One turn moves each row of this set onto another row. After a few examples, where does it send each row asked below?
J_977: [ 18.6   4.7  39.5  -4.3  13.6 -13.3 -12.8   9.9  -0.5   9.5 -13.7  -0.5
 -18.5 -10.9  27.4   0.5 -11.8 -23.6  -9.6  10.3  12.1 -13.4  11.6  19.6
  -1.0   0.5]
J_352: [ 16.7  21.5  11.0   9.1  36.5 -11.8 -17.8  35.3   5.6   5.7  -8.3  -3.9
  -1.7 -28.4  17.5 -10.0 -23.5 -32.8 -11.1  -8.8  23.4 -30.6   1.5   4.1
  17.4   9.9]
J_195: [ 22.6  14.2  16.6 -15.4  31.6 -20.9  -7.2  29.7  -4.7   8.2  -4.2  18.9
 -17.3 -21.2   2.6   2.2 -24.2 -23.2  16.9   4.6  18.6  -1.1 -11.6 -15.9
  -8.3  -7.4]
J_47: [ 11.7  -0.8 -11.8   0.5  21.2 -20.3 -16.1   8.6  -4.0   5.2  -2.5  15.3
  -7.1 -16.5   0.3   4.8 -22.2 -19.5   3.1   6.2  27.0  -4.5  10.9 -20.4
 -10.2  15.9]
J_363: [ 28.2  25.0  -1.8  25.2  10.9 -10.9  -2.2  27.6   9.0  18.3 -20.4  -7.6
 -26.4   6.5  22.9  -0.3  -6.5 -13.8   7.9  -5.1  13.0 -18.0  10.8  -3.9
   2.8   8.8]
J_139: [  9.7   4.0   6.7   8.0  15.4  16.9 -18.7   4.5  -4.6  -7.4  -9.6  14.1
 -17.4 -28.5  11.5 -10.6 -15.5 -20.5   8.8  -6.0   0.7   0.4  12.2  -1.5
   0.2  -8.8]
J_715: [  7.1  33.1  24.8   2.2  14.1  -3.9   1.5  -0.2 -19.6  11.7   8.7  10.4
 -25.5   1.2   9.3  -6.9  -5.0 -12.7   0.9  -4.8  33.1 -14.7   0.4   1.2
  -2.4 -13.0]
J_79: [ 16.1 -14.0   4.8  -5.8  19.5 -12.1 -14.0   3.6  -5.3  11.2   9.6   6.7
 -20.3 -15.6  23.9 -13.6 -10.4 -14.1   4.6   9.6  16.7 -15.1   9.6  16.3
   0.2  -2.3]
J_267: [ 27.3   9.5  -5.5   4.4  28.8  -2.4 -27.1 -10.0 -15.0   8.4   4.6   8.9
  -4.9 -13.3   4.8   8.1  -5.4 -18.7  11.7  -1.2  28.3 -11.1  -8.0  -8.2
  -9.2  -2.5]
J_232: [ 28.1   7.2  14.0 -11.3  19.5 -18.2  -7.2  -8.5 -10.1  14.6  10.2  13.1
 -14.4 -10.4  -1.2 -12.9 -13.3 -30.5  -2.8   8.7  35.2 -18.9  -5.5   1.2
   0.0  -2.9]
J_830: [ 14.9  32.8   6.4  19.0  15.7   0.5 -15.6 -10.3  -0.1   9.6   6.4   6.7
 -17.6 -10.3   9.5   6.4  -7.2 -15.2 -16.3   2.2  19.7 -17.5   2.8  21.3
  -1.3   4.3]
J_436: [ 27.4  16.0  19.4  16.3  24.9 -17.2  -4.2  39.1   1.4   3.6 -16.5  14.0
 -18.0 -12.2   6.5  -7.4 -40.7 -26.0   7.0  -3.0  22.8 -11.5 -13.6 -15.5
   2.9  -6.7]
J_771: [ 12.8  24.6 -16.6 -12.7  17.1  -7.2  -8.7   1.4  -0.7  20.6  -0.3   6.1
 -20.8 -21.7  18.3  10.6 -11.5 -17.8  -4.2 -23.6  14.1 -15.0 -14.8 -12.6
   8.1  14.5]
J_655: [  8.5  11.9  20.2 -16.0   1.4 -17.7 -16.6   7.9  13.0  -2.2  -3.4  -1.7
  -8.1 -16.0  16.7  -8.7 -23.9 -18.0 -20.1   4.1  25.6  -2.9   1.3 -10.0
   4.8  -3.5]
J_392: [ 13.8  13.6  14.0  24.3  24.3 -21.5  -8.8  14.9   0.8   4.9  -3.3   5.2
  -3.1 -15.2   6.9   0.6 -16.8  -8.2  19.3   4.5  40.0  -1.7  16.6   4.6
  -2.1  -9.8]
J_207: [ -3.1  21.0  20.4   3.7  12.6   8.1 -26.3  25.8  -1.9   9.8 -16.6   5.3
 -21.5   3.7  15.7   2.7 -11.8 -29.9  -2.0 -10.9  18.6 -20.6 -19.5  -5.4
 -11.2  -4.2]
J_539: [ 10.2   0.9  11.0  11.3  22.2   5.7  -6.1  39.6  -3.4  12.5 -31.8  14.1
 -21.5 -12.9   5.4  -3.6 -20.2  -9.9  -4.3  -2.8  15.3 -13.6  -3.1  15.2
  -0.9   2.6]
J_502: [ 20.9  10.0   4.5  -0.1  28.6 -46.2   1.9  10.9   1.7   6.3  -0.8  -4.9
 -36.3 -12.8   9.6  -7.5  -4.4 -14.4  -7.1  -2.2  22.7 -14.8 -11.9  -6.3
  14.8  -0.2]
J_721: [ 30.4  16.2  35.2 -10.6  24.0   0.7  -8.1  15.2  -9.4   9.8 -17.5  -5.1
 -21.5  -7.7   7.5 -10.6  -9.0 -18.8   1.7 -28.3   6.1 -13.8   5.1  -6.6
  14.4   4.0]
J_672: [ 22.8  21.2   7.1   7.4  27.1  -5.9  -9.1  -1.8  -1.5  16.1 -21.2  -2.5
 -27.8 -18.0  23.7   2.5 -21.5  -4.1  -9.0 -23.8   6.1 -25.0 -16.5 -15.2
  17.5  14.0]
J_939: [ 16.4  24.3  24.7   9.3  25.3 -28.8  -0.4  23.0 -10.9  15.9 -12.7   2.0
 -24.8 -11.9  23.7  -7.8 -10.0 -18.1 -20.9  -4.7  26.7  -8.0 -22.1 -14.0
  19.0  -1.8]
J_453: [ 20.1  -0.2 -11.1   6.9  20.6 -16.0 -10.4  -7.2  -2.5  19.5   3.4   1.3
 -28.4 -24.6  19.3  -3.6 -13.0 -30.7 -12.7   6.1   8.1   1.4  11.1  -7.2
   4.3  10.6]
J_353: [ 13.3  15.4  21.4  19.2  35.8  -3.6 -13.1  15.8   1.7  -4.1  -2.3 -10.6
 -35.0  -3.8   1.7  -5.1  -7.6 -16.0   1.3 -10.4  16.6 -13.4 -10.2   1.8
  20.9  22.8]
J_974: [ 15.9  35.7  -9.3   5.4  23.1  14.0  -4.3  32.9   3.9  16.1  -5.0   5.6
 -19.1 -18.4  21.2 -21.5 -12.9  -6.3   0.8  -2.9  21.2 -20.2   0.7 -10.9
   2.8   0.3]
J_668: [ 27.5  11.2   2.4   3.6  32.5  -8.6 -12.5  -0.2  -0.1  13.9 -14.7  27.1
 -22.5 -13.2  12.3  -7.9   5.3 -21.1  14.8 -15.0  10.2 -21.7  -7.0  19.8
  -6.7   5.4]
J_441: [  6.5  -0.6  26.0  22.3  24.3  -3.1 -13.7  17.8  22.9  12.1 -18.7  22.5
 -29.7 -12.7  16.1  -5.7  -2.6 -20.9   7.0 -15.1  34.8 -12.6 -12.1  -8.0
   0.1   2.0]
J_578: [ 15.6  -2.7 -12.5   7.5  19.4  -8.2 -11.7  37.1  -0.3   1.8  -7.7   9.6
 -19.2 -23.0   4.4  13.5 -14.8 -25.2  -2.4   2.9  13.2 -15.4  -0.3  19.7
  -1.8   0.8]
J_133: [ 25.5  24.1   6.4  15.8  10.3  -7.7 -17.8  10.6  -6.9   3.5 -13.5  13.8
   8.4 -13.0  18.6   9.5  -9.1 -32.1  11.0 -18.2  37.2 -17.0   9.4  -8.1
  -5.0  -6.9]
J_430: [ 33.7  25.4  29.9   5.9  21.7  -1.8  -2.4  20.8   6.2   8.1 -12.6  25.3
 -20.8 -22.6  22.3   4.8  -2.7  -9.0  -5.9   8.8  11.4 -16.6  -5.7 -24.4
   4.8  10.1]
J_320: [ 15.8  24.3   2.0  16.4  15.7 -15.7 -12.7  10.6 -10.2 -15.1 -11.7  -2.6
 -20.5 -10.0   8.3   7.3 -28.6 -22.5   3.3   6.0   4.0 -12.2  13.2 -26.1
  -2.1  13.3]
J_978: [  6.0  17.3  24.0  21.1  34.5 -20.4  -5.4  23.5  -5.4  10.9 -15.7   9.4
 -28.9 -21.2  22.1 -15.0 -21.2 -26.1   6.5  -8.7   5.4 -39.0  12.6  -6.6
   1.5  -8.8]
J_686: [ 24.8  21.3   2.0  18.8  20.7   3.3  -9.8  17.7 -10.3   7.4 -12.8  25.7
 -16.0   0.6  24.3  -4.7  -5.3  -7.5   6.5 -24.5  12.1 -23.0 -11.8  14.1
   8.1  13.3]
J_943: [  5.6   2.3   1.3  14.1  18.3  -7.0 -11.7  -0.4   9.2   9.4 -14.4  -3.9
 -34.1 -19.2  20.0 -14.6 -22.1 -20.1 -11.3 -24.2  10.6  -5.5  24.2  -2.0
  -3.4  -3.7]
J_847: [ 13.1  26.4  13.6  11.4  14.9 -22.0  -3.9 -18.4  -3.9   3.9 -15.1  10.0
 -14.0 -20.0  14.0  -6.4 -11.8 -30.9  12.7  -0.7  16.4 -14.0   8.3 -18.5
  15.7  18.3]
J_117: [ 19.7  22.4  19.4  19.6  19.4 -15.0  -8.2  32.2  -2.5   5.4   1.7  13.3
 -16.8 -11.4  11.9  21.9 -11.6 -12.0 -24.8 -22.6  21.9 -16.5   4.7 -17.0
  -0.2  -1.4]

J_830 turns into J_392
J_721 turns into J_207
J_430 turns into J_974
Where do these go?
J_320 turns into J_943
J_195 turns into J_771
J_79 turns into J_232
J_686 turns into J_436

One turn moves each row of this set onto another row. After a few examples, where does it send each row asked below?
J_475: [ -5.4 -18.2  -3.1  12.1 -14.0 -11.4  -6.7  -4.9 -10.9  20.4  -2.8 -11.5
  -1.4]
J_812: [ 4.5 -6.0  5.3  1.5 -3.7 -0.3 -1.4 -4.1  8.2 -8.7 -1.7 25.4 -3.0]
J_989: [ -1.3  -8.0  11.6 -17.9 -17.8  -1.7 -12.2   3.1   3.7   1.9   0.5  -1.1
  -6.6]
J_647: [  4.9  11.8  -9.6   0.4  -3.6 -23.8 -26.2  15.6 -15.3   4.7  14.8   4.1
   6.6]
J_337: [  1.5 -16.2  12.7  -4.1  -0.5  -4.4  -1.9   8.2  13.4  -0.2   5.3  20.4
  -7.5]
J_725: [  9.1  10.5  -7.4  -0.2  -3.3 -36.4  -2.7  -0.2 -24.1   1.7  16.9  18.1
  -0.2]
J_910: [ -3.8  -8.6  15.5  -1.6  -4.5 -21.0   9.1  -5.9 -18.9  26.6  -3.1  -1.8
 -10.0]
J_535: [ -8.0 -17.9   9.6   7.3 -12.2   2.1 -17.3   7.9   0.6   4.9  -5.9   4.6
  -5.4]
J_718: [ -0.6  14.0  -2.2   0.5   6.5 -34.3  -5.9   6.3 -13.8  -4.4  17.4  22.1
  -1.1]
J_97: [ 21.8  12.4 -20.5  -6.7  -4.5 -17.9   2.6  -5.2 -13.3  -7.5   9.1   2.5
  -2.5]
J_321: [ -1.6  -6.2  15.2  -5.5 -22.1 -10.2 -10.5  -5.6 -10.9  17.0  -7.4  -0.7
 -10.2]
J_524: [ 19.0 -13.5  -5.3  -6.0   1.1 -12.0  15.4  -9.1   6.7  -0.5  10.5  17.5
  -0.6]
J_20: [  5.6 -17.9  -5.4   2.7  -5.5 -25.3  13.9 -13.8  -4.6  23.1   6.8  -4.6
  -5.7]
J_574: [  6.6 -14.8  -1.3   0.3  -2.1 -24.6   5.3  -0.2 -29.3   8.7  14.2 -16.8
  -2.7]
J_350: [ 12.3   8.4 -11.4   0.3 -10.7 -30.0 -15.4   5.0 -27.2   7.9  14.3   6.1
   4.5]
J_390: [ -0.5 -11.1  11.5 -22.5   2.9  -9.2   5.7   9.5   6.6   0.3  13.1  -1.5
  -6.8]
J_814: [  3.8   7.5  12.9 -13.1  -0.7 -21.5  -7.0  -6.0  10.4  -6.2  12.4  16.0
 -16.7]
J_433: [ 15.5   6.6 -20.3   2.2   7.1 -13.5  -2.6   7.8 -19.7   1.5   9.6  -8.7
   3.9]
J_901: [  6.9  -3.4   0.4 -15.3  -0.7 -29.8  11.9 -11.1  -5.9  -4.7  21.0  -1.1
 -11.3]
J_667: [ -8.2  -6.2   4.3  16.3  -3.2   1.6 -14.4  -1.0   0.4   5.2 -10.5   9.0
  -0.9]
J_27: [  2.9  -8.0  12.8   8.6  -2.3 -12.1 -19.1  12.5 -26.8  17.3   1.7  -6.9
  -2.8]
J_374: [ -2.6 -12.9  14.4 -10.9  10.5 -20.8  18.0   2.9  -6.8  14.7   9.7  -2.6
  -7.3]
J_614: [  5.4  20.9   0.5  11.4   9.1 -12.4 -11.4   6.3 -11.8   2.7  -4.7  19.6
  -6.2]
J_734: [  0.6   3.7  21.1   1.1  -2.7  -9.4 -26.8   9.5  -1.7   7.3   0.3  13.4
 -11.8]
J_7: [ -2.7  14.1  -4.1   1.7   5.5 -25.0 -19.0  15.5  -7.3  -2.2  16.9  13.3
   4.0]
J_973: [ 10.6 -16.6   3.9  -7.7   2.9 -20.2  16.9  -4.9  11.3  10.3  11.5  13.7
  -9.5]
J_759: [  6.2  12.5  -7.5  13.2  13.2  -8.6 -11.6  16.1 -20.0   8.3   1.1   1.7
   2.0]
J_884: [-1.0 -9.4 -6.2 17.9  1.6 -6.8 -5.5 -4.7 -8.6 23.9 -4.1 -9.5  5.5]
J_349: [ 16.4 -15.5 -12.4   2.5   5.1 -16.4  13.7  -8.9  -3.2  20.6   8.9  -5.6
   5.6]
J_985: [ 14.6  21.3  -8.0  -1.0  -2.3 -17.8  -2.1  -6.0  -6.3  -6.7   0.6  20.9
  -9.5]

J_973 turns into J_535
J_524 turns into J_667
J_901 turns into J_734
Where do these go?
J_647 turns into J_725
J_614 turns into J_433
J_374 turns into J_989

One turn moves each row of this set onto another row. After a few examples, where does it send each row asked below?
J_78: [ 11.1 -26.4 -18.3  -5.5  16.2  -0.9   7.6 -11.6  30.2  -0.9 -18.6 -27.0]
J_397: [-10.1 -23.0 -29.1   3.2   2.1   8.7  23.0  15.9  20.2  -1.6 -14.2  -3.2]
J_753: [ 12.3 -10.1 -23.2   9.8  -0.5   8.8 -12.3  -2.7  26.2   5.5 -19.7 -10.2]
J_101: [ 10.4 -31.2 -18.7  -3.8  16.9  -5.4   4.1  -8.7  32.4  -1.7 -21.2 -22.8]
J_360: [  4.3 -18.2 -27.9  -6.5   3.0  12.9   2.5 -27.3   3.7 -15.6  -7.9  15.6]
J_838: [  6.9 -24.4 -32.5 -26.5   5.0   1.7 -13.1  -2.3  11.9 -12.9  -2.1   7.4]
J_748: [  3.5 -27.0 -30.7 -25.6   4.4   0.0 -13.2  -1.7  14.8 -14.5   0.3   6.4]
J_113: [ 26.3 -10.5 -28.7  -5.7  13.4  -2.8  18.3  -0.8  30.1  -1.1 -14.4   2.9]
J_384: [-17.9 -15.9 -12.9 -15.7   8.2  -7.8   6.8  -3.3   8.2  10.4 -11.9  -2.3]
J_789: [  6.8 -30.5 -22.0   6.8  16.0 -18.4  14.6   1.8  -0.1  -2.3  -0.9   3.7]
J_592: [ -6.2 -29.6 -20.0  13.3   3.3   4.3  22.5  13.7  15.9   0.8 -12.6   1.4]
J_145: [ 24.0  -6.7 -35.8  -9.0  17.5  10.6   3.9   0.4  27.3  -7.2 -11.8   0.4]
J_466: [-14.9 -29.8 -27.0   9.7   3.1   4.5  25.9   5.9  15.8  -6.4 -11.2  -3.1]
J_767: [ 15.0 -12.5 -26.7  10.9   3.6  11.7  -9.3  -6.8  23.7   6.7 -22.7 -11.5]
J_244: [  3.5 -32.2 -20.3   4.5  17.3 -14.9  14.8  -2.5  -2.6  -1.7   1.2   4.7]
J_37: [ 17.2  -7.8 -26.1  10.5   4.7   5.5  -7.1  -9.0  23.5   9.2 -19.9 -13.2]
J_460: [  6.3 -28.6 -22.7   2.7  13.7 -15.2  19.1   0.4  -5.7   1.8  -2.1   5.6]
J_339: [  9.7 -22.2 -30.4 -23.8   2.5  -0.1 -14.6  -2.2  14.9 -15.2   0.8   3.9]
J_564: [ -6.1 -18.8 -29.3 -11.5  -3.0   8.9   6.5 -24.3   8.6 -17.6  -0.3  13.5]
J_986: [ 15.2  -9.9 -28.0   6.9   5.8  10.6 -11.8 -11.7  20.7   1.2 -24.0 -14.1]
J_283: [  1.5 -21.0 -26.5 -15.5  -1.8  14.4   7.0 -27.1   8.8 -15.8  -6.3   9.9]
J_836: [ 12.8 -31.3 -17.0  -4.5  16.7  -2.9   1.2 -12.8  29.5  -4.7 -18.0 -24.2]
J_341: [-13.0 -26.0 -25.2   5.6   4.3   5.1  23.7  14.5  11.5  -0.6 -10.0  -0.5]
J_650: [ 18.0  -5.9 -28.4   9.1   0.0   8.5  -9.4  -9.3  15.2   9.6 -13.8  -9.6]
J_935: [ -3.2 -21.0 -22.7 -12.4   0.9  13.4  13.9 -29.9   7.7 -12.1  -9.5  10.1]
J_155: [ -4.5 -18.5 -27.0 -13.9   2.4  14.6   8.8 -26.9   7.8 -13.0  -8.2  12.6]
J_540: [  3.8 -33.8 -37.2  -5.9  -4.7   5.9   8.9 -18.2  -2.1   2.9   6.8  -6.1]
J_750: [  1.9 -33.0 -23.4   5.2  17.5 -15.7  15.3  -2.2  -2.8  -1.2  -3.6   6.7]
J_111: [  6.6 -22.2 -31.3 -28.5   1.2   4.1 -12.2  -2.9  17.1  -9.8   1.5   5.3]
J_118: [  7.8 -24.4 -28.4 -21.6   3.3   3.7 -16.1  -2.4  15.9 -14.0   2.4   5.4]
J_536: [-10.9 -19.1  -3.0  -8.2   3.9  -6.5  14.2   0.1  16.3   5.4 -22.6  -6.2]
J_284: [ 14.3 -32.9 -34.5 -13.2  -1.3  15.2   6.0 -13.3   1.5  -2.3   2.5 -17.0]
J_596: [  4.8 -29.1 -22.6   5.4  15.3 -18.7  18.6  -0.4  -0.8  -1.3   0.0   1.5]
J_342: [ -1.5 -17.0 -29.6 -10.0  -2.6  10.8   3.4 -27.3   6.4 -16.9  -7.3  11.0]
J_30: [ -8.4 -24.3 -28.8   8.0   0.6   4.5  25.1  14.0  17.4  -0.8 -11.7  -0.1]
J_997: [ 13.0 -30.6 -15.3  -6.1  16.2  -1.3   2.5 -10.6  32.3  -1.6 -17.0 -23.7]
J_517: [ 17.5  -8.2 -23.1   9.1   0.4  10.9  -8.5  -9.9  18.5   7.6 -18.2 -13.7]
J_529: [ 10.0 -29.4 -18.6  -2.0  14.2  -5.3   4.4  -9.1  33.1  -6.0 -20.6 -25.1]
J_560: [-12.1 -26.7 -22.4  11.5   2.7   5.2  24.8   9.9  16.1  -3.8  -9.3   2.2]

J_360 turns into J_753
J_283 turns into J_37
J_560 turns into J_342
Where do these go?
J_596 turns into J_838
J_789 turns into J_748
J_397 turns into J_935
J_339 turns into J_101
J_750 turns into J_118
J_78 turns into J_460
J_113 turns into J_384
J_155 turns into J_517
J_145 turns into J_536
J_592 turns into J_564

